Each row is where one point has got to under a steady rotation. How many steps took it there?
The counts run from 0 to 207.
[ -4  -3  11  17  21   3  -6  -9  -3 -17   9  11   1  -8 -25   4   0  -8
  20  -4  -1  14   0 -12 -14  -7   2   6  -2   2   3   3  -8   4  -5 -15
  -7 -12  -1   0 -23   1  22   5 -11   0   4]	75
[ -6 -10  -7  16  23   6  -8  16  -4 -13  12  16   3  -2   0   6   8   2
  19  -8  -6  -8   4  -3  -5 -23  -8   0 -12 -14   6  -6 -16  10   1   4
  -8  -2   9  10  -3   3   2 -11 -15   6  18]	200
[  3 -11  15   6  24  -6 -15  13 -10  -4  11   3   6  -5   3  16   1   2
  11 -17 -15   1   4  -3  -4 -13   2   1 -17  -6   3   1  -3  12  -5  12
 -21   1  15   7 -16  -8   4   3 -21   3  11]	175
[  5 -15 -10  10  18   0  -5  14  -3 -19  -4  -3  -2 -15 -17   1   4 -11
  25 -15 -10  -1  -6 -13 -20  -9  -1   5   8  -1   7   1  -3  14  -4   1
  -1  -9  -8  -2  -7 -15  10  -7 -11   7  19]	87
[-14  -5  -5  13  29  -3  -6   6  -2 -15   9  15   0 -13  -4   7   1 -11
  18 -10  -3 -10   1  -4  -2 -21  -5  -2 -17  -8  12  -8 -14   9   1   4
  -4  -8   0  -2 -13   2  10  -4 -11  11  22]	201
[  8   1   7   1  15   5   0  -1   6  -1  26  10   7  -3 -28  13  21  -9
  14   5 -19  12  17  -7  -9  13  -8  -3   2   3  -1   7  -3   5 -18 -10
 -10  -5   3   2 -14  -2   8   7 -10  11  -5]	80
[  2 -10  10  15  13   2  -7   5  -5  -6  13   4  -7   1 -30  19  18  -4
  17   7  -8  14   7 -17 -15 -10   3   2   3  13  21   7  12  -2 -11  -5
   1  -9   7  -8  -5  -4  13   0 -14   8   2]	78
[-14  -5 -10  13  17   1 -16   7   0 -16   8  -1   2 -16  -2  15  18 -12
  13  -4 -10   2  -1 -11  -5 -20 -10   1  -1  -7  15 -16  -3  14   0   3
   0  -8   8  -7 -13  -7  -2  -5 -18  17  12]	25
[ -2 -15  17  16  17   9 -14   0  12 -25  21  -8  -8 -10  -5  10  10   0
  20  -6 -10   3  -9  -9   4 -20   0  12   4   0   7   1   4  16   1   4
   4   0   9   1 -19   2   8   6 -10  11  -1]	11
[  1 -22  -1   5  20  -8  16  -6   9 -14  13  15   6  -2 -12  11  -1  -2
  16  -2  -7   2  16  -3 -21  -4 -14  -7  -5  14   8  10 -19  -2  -7  -5
   0  -5   8  10  -5  -9  13   3  -9  10   3]	58
[ 15 -19   7   3   7  16   6  10  12  -6  33   5  -4  -3 -11  21   4   2
  30  -6 -17   1   2   6  -7  -8   3  -5 -13   3 -10   6   2  12  -9  -4
  -1   7   2   3  -5  -5   6  -7  -3   8  -4]	146
[-10  -2   2  17  35   2  -1   3   6  -7  14   0   0 -11  -6   6   6  -3
  15 -15   2  -1   0 -11  -8 -16  -4   2  -8  -4   7   2 -11  11   8 -10
 -14  -9   2  -9  -6  -2   9  -2 -27  -4   6]	49
[ -2 -13  -3   8   9  11  -4  14  -3  -4  12   4   2   9  -6  23   2   4
  24   4 -20   1   6 -13 -17 -18  -1 -22 -15 -11  -1  -4  -6  18  -8   3
  -3  -1  13   6  -2   3   3  -2  -5   0   8]	159
[ -2  -8   3  -6  12   9   7  10   4   0  16   9  -6  -1 -19  25   2  -5
  30  -3 -22  -6  -2   0  -2  -2   0 -27 -13  15   5   8  -2   6  -4   2
   4 -10  -8  -6  -5  -6  16   4  -7  10   3]	144
[ -9 -14   6   5  23  -4  16  -2   8  -9  35  -2  -1   2  -7   9   2  -3
  12  -6 -17 -12   9   0  -6 -13  -7  -9  -2   0  -7  -1 -14  10  -6   9
  13 -10  -3   2 -17   9  15   4 -15  12   5]	31
[ -8  -3   5   9  28  -3   0   1   4 -12  17   5  -6  -8  -6   5   2 -18
  15 -12  -8 -15  -2  -8   2 -15  -3   2 -18 -12  14  -2  -7   7   3   9
  -5  -9  -2  -6 -17   4  14   4 -20   7  17]	202
[ -1 -11  -1  11  20   9  -9   7  -3  -8  22   3  -5  -8 -12   0  -6   7
  21 -15  -5   1   9   2 -21  -8  -5  11   1   1   1  -1   6  28   0  -2
   0  12   3  13   3 -12   1  -6 -15  15   8]	110
[  4  -7  11   8  18  -6 -12   6  -5 -10  13  10   8  -4  -6  14   0  -4
  13 -15 -17   2  -3   7  -7 -11  -1   4 -17  -9  -8  -1  -5  13 -17   4
 -13   6   6  21 -22  -5   3   1 -13  10   9]	174
[  0   3  22   8  21   2  -2  -3  -5 -12  12   2   0  -4 -25   8   7  -7
  19  -4 -13  12   8 -11 -11   3   8   2   7  -3   0   6  -6   1  -7  -5
 -11 -15   6  -8 -24  -1  20  10 -22  -3   3]	76
[  2 -17   3   4  26  -7  -4   0  -9 -13  11  10  -2 -10  -8   4  -7   6
  20  -1  -5   8  26  -5 -16  -5  -2  -1   2   9  10  -1 -18  15  -5   6
   5  -1  22  -2  -5   0  12   2 -11  11  14]	98
[ -7  -4 -16   9  18   2   1   5  -9  -1  18   4   6 -18 -18  14  21 -13
  13  -2 -16  10  14  -7  -5 -10  -3  -4  -4  -2  13  -7   3   7  -7 -10
  -3 -22  -9  -3   0  -5   3  -1 -12  17   5]	66
[ 16  -8   3   9   2   9  -9   6   4 -17  20  -5  -9 -16  -3   7  -6  -1
  20 -17 -15 -11   9   1  -9   3  -5   1   0  14   3  12 -13  12  11  -3
  -5  -9   7  -9  -2 -11   7   5 -23  17   5]	126
[  8 -10  13  10   4  11 -17   7  -4 -11  25 -12  -9  -4  -6  20   6   3
  17  -8 -18  -7   4  -9  -3 -13  -3  -3  -3  15   9  14   6   4  -2   5
   4 -15   0  -1  -4   5   5  14 -14  17  -9]	167
[ -1  -7   3  13  37   4 -11   6   7 -10  20   8   2  -9  -3  11   3  11
  23  -2  -7   4   2  -6   4 -18  -3 -11 -20  -1   2   1 -12  24  -4   3
  -1   1   9  -1 -12  11   3  -1 -10   7  -2]	8
[ 15  -3   2   4   2  -4  -4  11   2  -3  24   0  -7  -3 -31   5  13 -16
  24   0 -22  -9   3  -3  -3   8   3  -1  -5  11  10   6   4   5  -7   8
   5  -8 -10 -10  -6  -9  13  -1 -17  13  12]	104
[-13  -9 -14  15  30   9   6  -1  -8  -6  21  10   2  -6 -18  -1   1   3
  21  -1  -8   8  11 -12 -17 -16  -5  -4   0  -6   3  -2  -5  21  -2 -10
   2  -4  -9  15   4   2   1   1  -4  12  -1]	70
[ 10 -11   3   4  18  -1   1  10   5  -4  26  -4  -4  -3 -16  -1   1   0
  20 -13 -20  -8   7   3 -12  -5   2   5   3  -8   3   3  11  30   0   6
   5  14   0  12  -2  -9   2   1 -17  14  11]	109
[  9  -3   4   7  11   5 -20  12  -8 -11  19  17  -4 -16 -20  10   8  -1
  23  -4 -12   9  14  -4  -6   1   1   1   2   9   6   0 -11   0  -7   2
  -3 -21   9 -14  -8  -1   9  -8 -13  12  16]	102
[  3  -4   2   6  11   3  -7  -2   3  -6  17  10   0  -3 -36  13  21 -16
  20   8 -12  15   7  -9 -12  -1  -4   3   1  11  10   4   8   2 -19 -10
  -1  -7   2   0 -12  -6  10   4  -6  14  -3]	79
[  8 -22   5  13  13  -5  -5  15  -6  -3  16  10   4   6 -15  20  -4  13
  15 -11 -12  -3  -5  -4 -17 -20  -3  -2 -17  10   6   8   4  10 -11   7
   4   2  -2  23  -4  -7   7   2  -7  15   6]	172
[ -6  -5   6   6   2  10   0  14  -4   3  18   4  -5  11 -25  21   8   6
  18   4 -23  -3  14  -9 -22   1   0 -18  -2   4   3   0   3  13  -4   4
   4   3  14 -16  -5  -7   9  -9 -23   2  14]	118
[  4  -5  11  28   2  -1 -10   4   9 -16   3  -2  -2   0  -8  23   7 -11
   6 -18 -19 -10  -7  -2  -2 -11  -3   6   3  -3   8   2  -4  11  -5  -1
   7  -7   9   0 -28  -3  11   1 -21  12   4]	190
[ 11  -4  -7  10  13  10 -14  17  -4   6  30  13   3  -8 -22   9  14   3
  20  -5 -12   3  13   5  -9   0  -1  -2  -7   9  -2  -2   4  17  -9  -6
   3  -4  -2  -1   4  -3  -3 -13 -16  17   2]	106
[ -2  -6  -8  15  -3   8   2   5  -8   3  18  10   8   8 -25  11  -2  -4
  13  -6 -23  -7   0   3 -24 -11   1 -10 -16  -2   0  -2   7  17  -3 -11
   5  -2  -5  12  -4  -8   6  -3 -14  12   6]	132
[ -4 -15  -9   5  17   5   0   6  -2 -10   7  13  -2  -6  -6  18  -1  -4
  28   5 -16   6   8  -6 -10 -23  -4 -17 -24  -3   3 -11  -9  16 -10   0
   1   1  12   1 -10   2   9  -2   1   9   9]	160
[  7 -12   7   4  19 -11  -6   1  -1 -19   6   9  -5  -6 -18  -3 -12  -4
  21   2  -8   0  12 -13 -17  -1  -6   3  -2  12  21  10 -15  11  -3   6
   4  -3  12  -2 -11  -7  18  11 -14  10  14]	99
[ -7  -9  -3 -10   9   4   2   2  -7  -4  17   2   7   3 -13  16  -4 -15
  12  -1 -23 -10   9 -12 -24  -7 -14 -19 -27  -1  -6   1  -3   8  -9   0
  -4  -5  -2   5 -15  -3  10  16 -12   4   7]	157
[-18   1  -2  -2  20   6 -16  17  -8  -2  13  -5  -3  -2  -8  25  14  -3
  11  -2 -16  -9   6 -19  -4 -11 -15 -20  -5   3  14   0   2  11  -2  11
  -5  -6  -1  -9  -8  -3   2   9 -20  10   4]	180
[-14  -7   7  16  13  14   4  -7  11  -8  29 -11  -5  -9 -15  15  17 -12
  13  -1 -10   3   7  -8 -11 -15  -1  11   8  -4   1  -3   8   4  -1  -7
  -2 -11   8 -10 -12  -1  14   1 -17   8   2]	52
[ -7 -10  -1  12   0   6  -6  12  -5  -2  25   7   6   7  -7  21  19  -1
   3  -5 -25 -10  10  -3 -12 -10 -11  -4   8  -4   0   0  -4   5 -14   8
   0  -9   7  17  -8  -2  -5   5 -17  21   9]	195
[-16   0   1  20  25   1   3   3   8 -10   2  -3  -3  -6 -14  10   7 -13
  14 -14  -8  -5  -3 -11  -7 -17   0  -4  -1  -2  16   4  -1  14   8  -9
  -6  -9  -5 -11 -14  -5  15   2 -25  -1   4]	50
[-17 -11  -8   5  20   7   7   0   5  -4  26   5   3  -4 -12  16   6  -9
  13   0 -13  -4   5  -3  -8 -14  -9 -11   1   3  -3  -8 -13  13  -7   3
  21 -14  -7   3 -16  10  11  -5  -6  15   0]	30
[  5 -11  14  -4  14   0   1   8 -11  -1  29   3   4  -3  -7  23   3  -3
  11 -11 -25  -7   3   5  -5  -2  -3  -8  -6   6 -12   4  -3   6 -21  10
   3 -13  -7  14 -18   0  10   5  -9  19  -3]	170
[ -6 -10   0  12  30   7   1   4  11 -14  26   0   1  -9  -4   1   7  -7
  20 -13  -4   0   3  -6  -8 -19  -5  13  -8 -14  -5   0 -13   6   3  -4
 -14   0   4  -1  -9   5   9  -7 -18  -1   8]	48
